In the data rows, the value 128 means zero.
Here are some points, one per row:
[174 125 159 175 115 132 167 111 126 136 129 137  92  71 183 113 151 124 179  59 186  75 104 159 145 165 168 121 107  88 139 114 175 166  68 131 110 172 154  78  91 152 106 228 121 141  34  64]
[144 146 123 187 121 135 137  80 177 115 126 137  70 141 176 114  92  71 141  85 162 142 132  91 161 157  98  94  62 117 103 126  85 141 145 158  92 163  71 129 181 131 123 100  99  97 120  98]
[200 140 109 128 106 121 168 138 132 116 140 130  74 159 189 104  89 112 122 106  78 122 255 134 135 118 150 103 159 108 186  42 143  36 163 133  56 123 131 120 104 119 115 101  63 177 180 110]
[109 134  85 162 114 147  74 177 119 118 153 251  95 148 163 140  49 164 161 132 126 138 124 135 124  51 123 150 125 182 154  41 189 122 117 186 212 183 138 105 173 169 166 130 119 132 144 145]
[106 109 108  98 143 101 138 112 134 170 154 129 106 148 134 156 105 249  22  91 127 149  65 119 176  67 123  62 123 189 153 116 131 112 186  62  91  84 147 115 129 121 159  90  79 126  59 210]
[136 124  86 165  57 254 124 122 154 223 186  47 121 119 136 136 111 203 188 104  93 211 103 151  96  88 180 143 112 115 118 131 144 132 133 182 139 195 104 117 177 111 158 106 126 129 144 173]
[118 120 201 151 132 105 160 182 150 178  91 161 167 117 141 144 170 141  68  55  89 140 134 121  80 129  75 118 131 106  84  72 107 104 135 176 111 158 147  84  88 195 120 197 119 115 123 126]
[101 145 136 160 104 126 133 162  80  91 144 105  91 119 103  70 164 146 119 104 128  87 105 128 143  93 125 123 173  62 155 191 111 166 200 194 188  72 107 147  71 151 159  72  89  83 104 140]
[174 198 146  33  95 186 175 222 106 179 107 162 129 172 101 168 139 105  74 188 154 107 120 103 150 121 122 149  59  84 186 176 154  88 150 125 133 142  51  93 162  69 148  71  74 134 118  78]
[ 98  71  97 132 188 109  88 150 126 190 184 129 150  52 204 138  83 115 165 122  92 136  56  85 140 146 132 145 156  30 127 103 161 148 147  77 143  39 186 155 106  65 119  98 105 116 163 132]
[133   0  97  74  79 132 168 145 155 146 179 147 122 154 126  43 101 120 163 110 144 181 142 151 137 128 118 135  71 144  84 138 144 113 113 147 106 116 143 107 140 169 132 166  87  63 162  76]
[140 114 132 141 168 128 119 103 169  71 140  66 225  23 116 149 143 123  83 146 130 131 128 125 221 144 198 110 128 144 175  55 124 163 114 161 114 123 138 155 138  74 188 152 183  77 162  74]
[200  78 139 120  81 115 137 105  44 150  30 153 109 158 132 136  49 116 136  85 115 156 150  81 138  89 146 120  77 123 120 201 159 146 112 159 161 202 145 121 104 150 136 103 237 120 135 149]
[137 140 126 101  83 140 113  87 136 132 130 100 135  30 139 100  98 151 171 237 133 105 132 115   0 154  65  73 160 126 135 129 181 162 133  80  74  89 176 124 144 212  98  93  90  65  99 186]
[208 215  81  86 189 188 167 172  51 147 150 184 173  57  77 146 141 101 161  73 154 159 187 159 147 157  94 164  62 114 242 132 152 164 135 157  81  81 123 106  90 135  97  75 100 127 120 129]
[ 86 125 121 129  98  84 127 158 108 129 182 129 106  93  74 134 140 100 124 115 120 156 165 102 185 161 127 138 167 147  91 123 128 128   0 122 181 121 132 169 110 119 144  98  69 104 123 210]
[177 154 124 185 105 117 208 129 147 118 152 195  76  87 148 129 117  87 127 143  92 152  64 189 144 127  88 178 166 152  90 156  75 117 137 106 117 170 155  82 106 151 171 109 162 208 144 108]
[130 128 158 137 143  64  92 139 140 140 169  95 195 116 133 103 129  97 121 135 120 119 182 118 162  27 116 134 147 139 162 252  90  82 119 118 176  58 103 122 199 107 134 197 159 152  88 142]
[129  84 103 137 154 116 122 162 123 118  93 114 208 163 114 169  45 165 129  68 184 162 148 156  57 130  81 122 125 117  86 141 135  74  65 125 106 165  72 121 149 184 147  50 147 155 145  54]
[116 105  76 155 123 124 151 106 146 106 130 118 137 177 183 212 151 139  63  83 171 132 143  79  39  86 119 128 126 134 128 195  94 112 129 148 129 122 128 198  91  44 137 122 129 108 164 169]
[124 186 207 182 165 111 145 132 173 145  33 141 148 255 158 100 167 140 174 179  92  93 103 160 192 190 204  89 135 144 128 115 103 142  45 115 117  29  94 145 115 118 110 134 211 110 136 139]
[ 74 138 128 200 126 174 112   8 102  87   0 117 122 120  88 117 150  80  69 188  93 104  61 118  82 120 153 162 148 175 154 164 217 102 113 107 138  72 133  95 183 118  22 124  67 155 166 141]
[177 163  84 101 114 156  83 138 103 155 150 138 164 174 129  86  50 112  98  38  77  76 103 112 130 188 138 140 170 132 126 136  84 150 102 104 104 184 144 163 137 177 101 182 153 120 167 109]
[111  86 163 119  99 109   0 166 110  90 110 135 135 152 146 158 163  77 105 154 171 105 128 159 106  37 190 164 115 126 132  73  34 148 152 103  96 155 148 137 119 114 162 114 110 126 106 174]
[182 117 132 147 192 131 130 130  78  76 134 164  82 185 135 155 158 193 103 190  98  88 149 111 118 203 139 136 140 106  58 169 133 106 121 225 135 212 154 110 198 119 165 126  82 116 151 116]
[ 84 115  84  95 159 148 148  51 104 110 132 149 162 148 134 135 186 152 119 154  99 100 113 124 158  89  81 173  93 139 131  92 100   7 134  96 134 176 104 234 109 110 123 164 197 120  77 131]
[144  85 255  90 149 190 111  59 144  67 142  83 125 135  88 152  89  80 136 134 138  75 114 167  79 106  75 122 146 162  98  88 191 213 147 120  73 108 160 163 158  85 133 135 116 186 149 184]
[230 106  96 125 144 131 134 110 154 140  81 109  84 188 147  46 122 144  64 160 113 151 159 136 138 108  79 175 164  99 106 134 117 216 112 122 170 160 108 148 141 170 137 177 109  84 161  88]
[ 37  83 169 159 105 179 172 151 173  65   0 111 144  94 113 142 162 132 152 126  81  73 122 101  86 197 151 190 155 210 187 139 162 141 168  97 115  51 102 166 217 144 121 115 134 152 100 149]
[105 230 119  65 132 114 123  86 126 124 134 211 173  93 143 169 215 143 103 137 167 192 121 145 158 102 112 134 106  95  50 200 186 241 194 111  23 172  83 155 207 157 118 139 161 132 212 148]
[ 93 135 143 120 155 172 100 120 155  84 141 172  58 125 120 113  93 152 145 129  71  97 206 118 134 110 147  87  53 136  66 166  88 154 103 131 147 153 143  91  85 203 113 141 108 154 133  21]
[114 162 196 130 141 118 108  13  79 113 144 106 141 131 133 197 140 100  96 112 187 146 140 118 148 158 187 185 139 107  91  70 119  67 185  91 185  79  89 116 129 146 206 166 161 157 131 108]
[110 125  96 122 143  50 117 105 137 182 112 123 114  75  72 144 161 127 255 123 163  12 110 161 147  93 145 106 167 141 142  75 106 115 157  84 119 143  94 119 114  85 170 152 133  72 168 135]
[150  98 122 114 158 132  80 137 106 180 143 119  95 109  95  19 164 164  89 114 184 107 125  77  90  95 123 115 118 156  96 139 123  87  79 156 176  84 106 151  77 129 139  70 134 250 129 165]
[184 138 151  71  82  70 117 135 153  76 105 100 119  90 116 119 124 118 196  74 109 172  84 142 156 213 105  83  85  98 148  99  83 132  92 149 180 152 196 122 161 166  99 161 134 169 141  78]
[ 85 224  82  71 165 160 252 154 156 161 132 114 254 203 135 119 151 107 129 152 183 125 196  88 155 121  94 121  97  50 195  90 133 181 126  93 103 169 190  66 144 104 145  56 105 158 152 152]
[160 127 124 121 100  91  95 132 156  55 185 128  93 138 119 139 189 168 107 121  52 102  91 103 104 133 104 197 187 158 114 118 182 120 159 150 135 109  88  62  63  87 140  73 133  99 116  92]
[112  76 105 167  66 122 109 162  78 116 184 145 146 102  93 126 141 147 110 168 121 126 134 137 110 143 104   0 101 142 139 134 135 163 123  90 200 113  83 150 109  66 100 129 131 158 127 143]
[ 72 103  46  89 116 122 128 123 115 153 189  66 119 117 160 225 141  92  76 161  99  85 140 153 134 159 133  94 165 151 115 123 117 133 145 198 122 108 147 138 122 162 118 108 163 127 133 124]
[108 141 113 144 128  90 102  71 183 179 120 143 166 140  67 139 101 110 121 129 156 165 148 188 106 110 202 146 137  99 133 132 121  95 167 139 144 117 146 141 112  90  48 140 153 118   0 106]
[ 99 118 172 145 149  90 101 176 176 177 145 104  81 152 148 118 151 140 136 174 136 180 132 156 132 212 101  97 155 130 243 198 154 108 132 109 134 167 169 171  28 167 121 126  94  89 145 145]
[ 66 143 122 123 152 163 101 151 108  78  36 126 112 163 156  67 157  58 159  94 134 158  80 157 177 230 154  98 160 194  77 146  90  88 118  58 137  52 144  67 146  60 103 148 173  66 140 110]
[114 124 119  79 180 107 164 169 140  95 159  65  89 114  90 126  92 133 190 184 160 209  92  77 113  96 142  84 198 114 132  92  75 137 151 140 107 144  72 108  86 118  72 230 150 184  63 183]
[ 81 174 151 199 116  82 146 192  98 151 178  75 126 121  77 119  96 133 135 197 148 134 121 123 123  83 119 224  61 147  50 103 100 108 161  98 119 142 187 166 121 110 108 165 165 104 116 119]
There is one direction along which these points spread out most. For each point below, how far along it does it lie, from 0 to 99? 50 is the average, and the first point above lies past it. One standard deviation of the points above along it is 16.
[101 145 136 160 104 126 133 162  80  91 144 105  91 119 103  70 164 146 119 104 128  87 105 128 143  93 125 123 173  62 155 191 111 166 200 194 188  72 107 147  71 151 159  72  89  83 104 140] -> 48
[177 154 124 185 105 117 208 129 147 118 152 195  76  87 148 129 117  87 127 143  92 152  64 189 144 127  88 178 166 152  90 156  75 117 137 106 117 170 155  82 106 151 171 109 162 208 144 108] -> 60
[200 140 109 128 106 121 168 138 132 116 140 130  74 159 189 104  89 112 122 106  78 122 255 134 135 118 150 103 159 108 186  42 143  36 163 133  56 123 131 120 104 119 115 101  63 177 180 110] -> 68
[150  98 122 114 158 132  80 137 106 180 143 119  95 109  95  19 164 164  89 114 184 107 125  77  90  95 123 115 118 156  96 139 123  87  79 156 176  84 106 151  77 129 139  70 134 250 129 165] -> 51
[184 138 151  71  82  70 117 135 153  76 105 100 119  90 116 119 124 118 196  74 109 172  84 142 156 213 105  83  85  98 148  99  83 132  92 149 180 152 196 122 161 166  99 161 134 169 141  78] -> 59
[124 186 207 182 165 111 145 132 173 145  33 141 148 255 158 100 167 140 174 179  92  93 103 160 192 190 204  89 135 144 128 115 103 142  45 115 117  29  94 145 115 118 110 134 211 110 136 139] -> 22
[144  85 255  90 149 190 111  59 144  67 142  83 125 135  88 152  89  80 136 134 138  75 114 167  79 106  75 122 146 162  98  88 191 213 147 120  73 108 160 163 158  85 133 135 116 186 149 184] -> 32
[118 120 201 151 132 105 160 182 150 178  91 161 167 117 141 144 170 141  68  55  89 140 134 121  80 129  75 118 131 106  84  72 107 104 135 176 111 158 147  84  88 195 120 197 119 115 123 126] -> 61
[ 85 224  82  71 165 160 252 154 156 161 132 114 254 203 135 119 151 107 129 152 183 125 196  88 155 121  94 121  97  50 195  90 133 181 126  93 103 169 190  66 144 104 145  56 105 158 152 152] -> 70
[208 215  81  86 189 188 167 172  51 147 150 184 173  57  77 146 141 101 161  73 154 159 187 159 147 157  94 164  62 114 242 132 152 164 135 157  81  81 123 106  90 135  97  75 100 127 120 129] -> 74
[110 125  96 122 143  50 117 105 137 182 112 123 114  75  72 144 161 127 255 123 163  12 110 161 147  93 145 106 167 141 142  75 106 115 157  84 119 143  94 119 114  85 170 152 133  72 168 135] -> 36
